Turns, then the turns between two rows, first turn first; the first pair answered
turn A:
[-15 -11  -5  31  -5  -4  -4 -18  -5 -24 -22   6   0 -16  13  -5 -11   0]  ->  [  4  18  -6   2 -10  11 -13 -22   6  20 -26 -10  -7 -23 -13  10   4 -18]
[ 21  16   6   0  20  36  -2   6  16  19 -25  11  -6  -6   3   9   5   0]  ->  [-14  -2  -6  -3 -19  -5  -5   6   5  10   9  12  -3  30 -27   5  23  23]
[ -1 -22  14  -4   7  14  14   1   9 -13  -3   2   3   1   9   8  -6   0]  ->  [  1 -16  13 -19  -2  15  11   1  12   4  -1  -3  -1   9  -9  20   1  -4]
turn Z:
[  4  -8   5   8   9  11   4   0 -12  -2   4   4  -1   1  12  -3  -5   2]  ->  [-1 -5  9  5  9 19  9  2 -3  1  0  5 -1  6  7  1 -2 -2]
[-13 -13 -13   6 -15 -31 -19  -6 -24  -5  23   0   6  -2   4 -18  18  18]  ->  [-16 -19  -6  20   0 -20 -10  -3 -23 -23  12  11  12  -9  26 -25   3  20]
[ -4   8  -6 -22  -1   0 -11   7  -1  22  10  -8  -2 -11 -14  18  11   4]  ->  [ -3   3 -12 -13   0 -11 -17   5 -14  18   9 -12   0 -22  -2  14   8   6]
turn M:
[ 13   4 -13   0 -15 -15  -7   2 -12   6   7  -2   4  -4  -1  11   5  -2]  ->  [ 10  -1 -12   7 -14 -20  -7   1 -16  -2   6   2   4  -1   7   7   3   1]
[ -2   3  -1 -12 -16   6   3  -6  -2   0 -17   3   1   5   6   5  -7   2]  ->  [ -6  -1  -1 -12 -16   3   5  -5  -6   0 -13   2   0   7   5   2  -8   4]
[ 18   5 -14   4  11 -14  -8 -12 -25  18  -8 -11   4 -16   6  -7  -4  -9]  ->  [ 19   8 -14  -4   5 -16 -12 -13 -22  25  -1  -9   2  -7  -4  -3   2  -7]
Now pairs of rows:
(2 to 3 turns a pair)
[-15 -11   8  14  -2   1  13   4   2 -18  -2  10   7  11   6  -7  -4  16]  ->  [-12  -1  -5   0 -21 -15   0  -2  -6   3  13  -3   4  12 -16  -4  13  12] | A, A, Z
[ 24  20   0   9   1  -9 -10  -2  -1  11 -34  -6   8   3  -9  -7   3 -16]  ->  [ 12   9   7  18   4   2  -1   2   3 -10 -40   4  10   7   2 -10  -9  -9] | A, A, Z
[ 20   6  -6  13  30   2  -7  -7 -10   1 -12  -5   2 -34  29  -6 -14  -6]  ->  [  2   8 -10 -23 -17 -10  -7   0   5  25  15 -11  -2  17 -33  12  17  -2] | Z, A
[ 33   4 -16   7  13   1 -15 -11 -17  17 -14  -9   0 -28  15 -11 -11  -9]  ->  [ 29  14  -9 -17  -1  14  -7  -9  -1  35 -11  -9  -6  -5 -16   6   1 -15] | Z, M
[ -3  14   5 -10   0  10   7   2  -1   1 -16   4   4 -11   6  10  -2 -20]  ->  [-16   1   9  -7  -5   6  12   9   1 -10 -13  10   6  -1   5   5  -3 -13] | A, A, Z
[ -6   5   6  -5  44  11  -4  13  14 -12  -4   4  -2  -7  22  13  -4   6]  ->  [  1  16   3 -17  40  15  -9  11  17   6  -7  -3  -3  -3   7  17   4  -1] | A, A, A
[  1  -6 -35  24  31  -3 -26  -3 -15 -18 -12 -10 -15 -37  41 -16 -18  16]  ->  [ -4   1  -6  -6  25  52  10  19  41 -17 -32  10 -16   6  17   8 -14  13] | Z, Z
[  0  -3   6  13  14  18   7   6  -3 -15 -12  -1   8  -7  27 -12 -19   2]  ->  [ 11  10 -15 -13 -11  -5 -14  -4  -8  28   7 -21  -3  -4 -16   2   8  -9] | A, Z
[ 19   3   0 -13  14  30  -5   3  23  19   4   6   9 -10 -21  24 -17  -6]  ->  [ 22  -1 -13  -7  10   1 -24  -6   2  30  17  -4   9 -22 -22  17 -11  -3] | Z, Z
[  7 -11  -2 -13  -8   4 -13   9  -3  22  16  -3   1 -11 -12 -11   5  -6]  ->  [ -7 -24  11  -1   1  22   4  18   3  -5   7  10   4   0   5 -17 -10   2] | A, Z, Z
[-18   1   4 -17  -9   1  13   4   9  -8  13  -7   1  36 -17   8  16  -2]  ->  [ -3  -3   8  14  27   7  11   3  -7 -29  -8  -3   6   1  32  -9  -7  -5] | Z, A
[-18  -5 -14  25   5 -24   3   1  -5 -17   6  -2   6   7  20  -1   0  13]  ->  [-21  -2   2  10   2   6  16   9  17 -18  -7  10   4  26  10   8  -2  11] | Z, Z
[  5  -8  -5   2  -4 -23  -6  -6 -14   0   7  -1   5  -9  10 -12  -8  -2]  ->  [  2 -11  10   4   7   1   8   4   6 -13 -11   8   5   2  17  -2 -18  -4] | Z, Z
[ 19  11   3 -13   4  17  -2  -4  12  15 -10  -4   0  -8  -7  11   4 -12]  ->  [ 10  10  -3 -19 -12   4  -3  -5   8  19   5  -7   1   2 -21  11  15  -2] | A, A, A
[ 18  17  -8 -17  -1   3 -11   3  -6  26  -1  -7  -5  -4 -10   4   4 -18]  ->  [ 13  11   5  -5  18  22   3   3   1   2 -17   7  -1 -10  15  -2 -14 -15] | A, A, Z
[  7  12   5 -15  -5  16  23   4  23  33  -5 -28 -11  -4  12  13  21  -6]  ->  [ -8   3  -3 -19 -21  -2  23   1  18  31  11 -27 -11  11   0  12  31   5] | A, A, A
[ 21  13  12 -10 -10  20  -4   1   9  12 -14  -3  -9   5 -21  25  16 -14]  ->  [ 26   8  -6   6  -9 -15 -22 -12 -19  11   1 -14  -3 -19  -8   9  14 -10] | Z, Z
[ -5 -12 -14   7  22   5 -14   1 -12 -18   7  13  -4 -40  39 -10  -3  -6]  ->  [-25  -8  -3 -32 -13  21   5  14  22  -6  15  22  -7  16 -15  16  19  -2] | Z, Z, A
[ 12   8 -10   0  14 -18 -16  -3 -17  14  -2 -11   6 -27   0  -1  -6  -3]  ->  [ 10   7   9   5  24  11   5   7   0  -1 -20   2   8 -18  12  -2 -19  -3] | Z, Z
[-11 -18   7  10  12  -4   6   3  -3 -16  -6   7   9 -11  29  -6 -22   9]  ->  [-18 -18  -5   0 -10 -34 -10  -3 -17  -3  17  -2   4  -4   1  -8  -6  12] | A, Z, A
[ 11   5  12 -16  11 -15  -8   8 -16   8  -7   1   0 -39  15 -16   8  -2]  ->  [  4   4  12 -32 -11 -17  -6   9 -12  18   8  -1  -1 -13 -14  -7  23   0] | Z, A
[-13  -7 -21  27   0 -31 -17  -8 -34  -3  23 -10   6 -18   7 -17   5   8]  ->  [ 19  14   1  19  34  18  -5  -2  -5   7 -11  -5   5 -37  28  -6 -14 -14] | A, Z
[ 8 -1  8  2 10 15  9  2 10 -8 -9  8 -3 -4 13 -1 -7 -5]  ->  [  4   0  -8 -11  -9 -11  -3  -4  -2  10  13  -4  -8   4 -11  -1  14  -4] | A, Z
[-11  -5   3  16   2  -6   1   6  -4 -20 -11   1  13  -4  15  -7  -2   9]  ->  [-14  -4   3   1 -13  -2   6   8   7  -9  -5   3  11  18  -6   3  12   9] | Z, A, A
